In the rows, zero is written as 128.
Where one turn sends some rows of the set: a few examples, then the rows asked:
tabag: [145 130 124 117 107 116 164 122 143 138 117 116 119 119 145 100 126 121
 150 145 135 127  96 168 143 126 125 136 139 107]
bezo: [129 148 101 159 120 152 135 126 126 139 136 169 135 139 157  76 108 132
 133 130 118 130 127 119 112 144 138 142 138 148]
zapi: [143 132 138 126 149 144 126 116 112 145  90 140 136 133 143 119 141 105
 109 159 122 114 109 124 125 125 134  89 137 116]
dilik: [135 139 127 122 146 143 145 119 115 148  96 138 133 134 146 118 149 103
 111 150 117 116 108 122 113 133 142  83 141 128]
fimo: [153 127 102 148 132 144 109 109 125 101 123 136 145 133 129 123 130 125
 148 151 115 123  87 117 135  98 110 149 113 146]
zule: [109 153 111 158 121 153 165 132 134  96 131 143 106 118 141 127 120 124
 123 109 161 116 101 100 145 152 119 145 151 123]
didur: [150 134 104 153 142 138 100 117 125 102 125 138 155 138 124 117 126 118
 145 153 111 109  91 121 130 104 114 146 120 137]
vevim: [110 145 134 147 140 145 161 131 132  90 107 128 113 121 138 139 142 125
 119 117 161 107  94  88 133 133 133 125 140 121]
bapu: [144 145 110 156 115 152 143 126 128 145 127 165 131 142 152  76 101 138
 136 140 113 136 131 117 112 141 135 143 133 133]
fozil: [114 146 137 144 141 142 156 129 131  94 109 130 110 118 141 142 143 120
 117 113 163 107  95  90 132 136 131 124 145 116]
dar: [143 148 107 166 111 147 141 125 125 145 138 169 128 132 154  73 111 138
 144 138 118 126 131 112 113 141 131 140 137 132]
Gor: [114 153 116 160 125 149 158 131 133  96 133 148 107 117 145 125 121 125
 122 105 162 113 102  97 140 150 119 149 154 123]
bufup: [109 154 125 138 127 134 170 135 140 100 123 131 111 120 137 136 127 124
 123 101 156 103  94 113 139 158 136 133 153 111]
bime: [144 133 122 123 141 148 143 113 111 148  84 145 138 139 149 120 136 107
 107 158 114 120 109 121 123 123 134  90 140 126]
Teguz: [141 145 105 154 116 153 145 128 131 147 136 169 128 143 148  77 101 140
 135 133 117 125 128 125 119 149 132 144 130 142]
lagip: [156 126  99 142 133 136 110 111 123 102 123 134 151 138 129 128 120 123
 150 147 104 121  91 120 130 100 113 148 116 137]
siro: [110 144 107 158 142 144 153 135 131  89 118 148 122 121 136 135 131 131
 116 104 157  97  93  90 136 138 118 145 132 131]
vakom: [110 147 127 136 130 139 171 135 138 101 123 127 108 121 135 140 125 125
 124 101 156 103  99 110 140 156 135 128 146 112]
Viguf: [138 130 119 121 108 108 152 125 141 136 129 118 119 111 149 103 128 118
 152 132 133 132  97 168 138 134 121 139 138 105]
bip: [142 133 112 122 107 105 163 123 137 139 121 123 130 111 147 100 126 121
 153 138 129 111  97 167 139 127 126 133 146 101]
pes: [142 145 116 161 119 151 128 126 126 143 139 168 132 132 150  74  97 133
 137 140 123 127 131 126 122 144 131 149 139 131]
bero: [147 127 117 119 112 106 162 126 141 139 113 120 128 121 146 100 122 122
 149 142 127 123  97 168 136 124 120 140 137 101]
foroz: [150 130  99 150 130 131 104 111 122 103 127 138 152 133 131 127 132 126
 154 140 104 112  90 113 128 102 116 138 115 136]
dopu: [110 152 111 159 142 142 148 134 133  87 119 145 125 122 134 137 135 128
 117 107 153  96  88  89 132 137 123 144 137 129]
nupi: [150 124 105 143 141 135 108 112 120  99 128 129 150 119 131 128 135 119
 148 144 116 116  89 118 126  96 116 149 119 145]
zop: [141 130 126 119 146 146 142 115 115 146  86 143 137 142 144 123 141 113
 108 151 117 110 105 124 124 125 139  86 131 132]
kud: [140 132 126 126 136 143 138 107 107 144  91 143 138 133 154 123 143 107
 115 152 117 114 109 117 126 121 140  81 146 122]
pof: [139 136 125 123 114 110 150 129 144 139 118 120 130 126 141  94 121 115
 147 144 131 118  98 175 140 135 129 132 146  98]

bufup moves to fozil
foroz moves to dar
And these:
nupi moves to bezo
lagip moves to bapu
tabag moves to zop
didur moves to pes
vevim moves to siro

Where one turn sends some rows of the set: a few examples, then the rows asked:
bitir: [147 100 106 126 121 130 167 143 166 115 147 150 113 104 116  81 147 120
 147 133 102 161 147 108 105 108 130 119 124 163]
Dala: [146  93 123 156 112 120 130 165 132 122 135 148 136  93 126 122 143 125
 137 147 118 124 177 102 172 118 143 141 133 152]
San: [137 110 114 109 129 138 147 131 115 136 151 173 152 103 118 119 156 131
 120 129 117 139 141 125 132 121 168 114 122 108]
mokot: [138 125 111 117 118 132 153 177 142 128 163 131 158  93 133 111 123 124
 138 162 115 139 123 137 131 100 124 139 184 133]
fasil: [159 128 129 109 119 112 126 138 141 121 138 157 138  78 118 108 177  90
 125 121  79 172 147 109 130 120 136 126 147 153]
kevi: [145  99 124 108 104 125 167 134 134 172 157 143 141 111 106  92 155 113
 139 137 120 159 158 141 132  90 148 117 158 147]
Rigub: [146 100 127  97 129 128 143 151 130 111 127 159 123  89 116 112 127 172
 147 120 113 146 142 125 101 115 137 122 151 149]
Tafu: [148 117 124 118 105 138 111 176 128 121 161 147 140  99 149 102 153 128
 120 131 122 118 173 133 150  86 103 134 141 153]
domef: [182 110 106 114 122 122 145 137 119 127 139 144 155 104 128  91 138 140
 158 150 119 152 142  89 135  99 155 165 163 145]
mube: [162 117 126  83 109 143 137 154 129 145 147 171 142 116 128  86 140 143
  95 131 113 140 152 137 112 130 118 125 165 148]
liru: [138  91 110  90 144 116 104 176 127 137 147 140 163 120  99 116 156 129
 130 133 108 123 168 138 147 116 124 130 148 138]
vited: [153 111 141  86 144 120 122 152 129 120 125 134 156  88 134 120 165 110
 118 115 124 153 157  97 136 111 164 114 190 152]
pufu: [115 110 112 112 146 156 157 170 142 134 154 152 147 106 132  91 139 101
 109 128 116 114 177 109 107 131 128 125 156 168]
pez: [155 145 110  93  98 116 157 146 128 134 150 108 132 119 137 118 169 124
 149 138 100 141 167 111 133 118 149 105 160 164]
Mome: [147 131 114 124 117 148 127 167 151 153 144 150 167 103 119 111 155 103
 104 140 112 150 156  77 132 101 127 158 165 151]
subi: [144 115 139 118 102 127 110 150 132 130 127 155 144  72 124 113 157 134
 139 120 122 164 142 114 140  81 126 166 153 150]
bisid: [143 118 141 102 123 137 139 180 142 130 165 113 133  97 138 110 155 128
 132 149 116 117 153 130 130 111 167 139 111 120]
begi: [158  98 136 113 102 114 130 161 122 111 159 115 131  98 168  97 161 108
 131 162 125 113 169 107 114 117 136 130 141 162]
lofuz: [150  76 124 108  93 120 134 132 127 126 126 163 143 121 134  86 160 120
 120 157 152 141 158 110 127 139 128 129 166 151]
Bati: [127  79 108 113 123 143 125 154 160 104 152 156 128 117 109  91 171 106
 114 137 144 137 147 110 110 118 135 118 132 123]
Pubag: [112 110 105 103 124 137 138 158 137 105 127 146 127 112 154 148 157 124
 152 138 135 133 131 100 135 132 146 130 152 139]
fovak: [154 121 106 121 132 139 136 170 127 125 175 141 108 104 124  98 146 101
  95 124  92 152 131 120 139 116 160 117 168 153]
sukuz: [159 114  98 104 105  99 135 164 139 111 163 136 144  98 109  94 137 123
 128 144 120 100 164 113 151 127 145 133 186 166]
Bulim: [132  88 123  88 122 145 156 144 145 121 142 151 147 106 122 110 148 127
 154 116 155 121 178 112 131  87 144 126 181 151]
vos: [128 125 101 122 106  98 123 147 157 133 130 132 147 140 114 134 147 103
 122 128 109 148 137 118 123 119 149 133 128 161]
Pob: [160 104 140 127 122 116 152 149 157 100 139 148 141 112 139 131 124 112
 125 116 111 150 125 126 154  92 156 123 156 137]
mavag: [148 123 112  86 142 105 123 152 156 116 129 140 174 104 136  86 146 100
 123 143 132 116 145 111 127 135 167 148 134 148]
puz: [139 103 122 130 106 122 165 133 118 135 144 158 133 102 120 114 136 127
 118 128 120 126 156  79 112 146 170 142 135 165]
non: [162  96 148  94 100 120 159 160 168 142 154 134 134 131 141 100 153  96
 127 131 117 129 153 106 143 124 141 155 136 174]
Kopot: [151 121 116  91 112 118 119 144 131  97 156 127 140  94 129 135 181 106
 131 141 107 131 158  91  96 132 150 123 141 135]

Bulim moves to San
Bati moves to mube
Pubag moves to liru
And these:
Pob moves to mavag
bisid moves to Mome
subi moves to Kopot

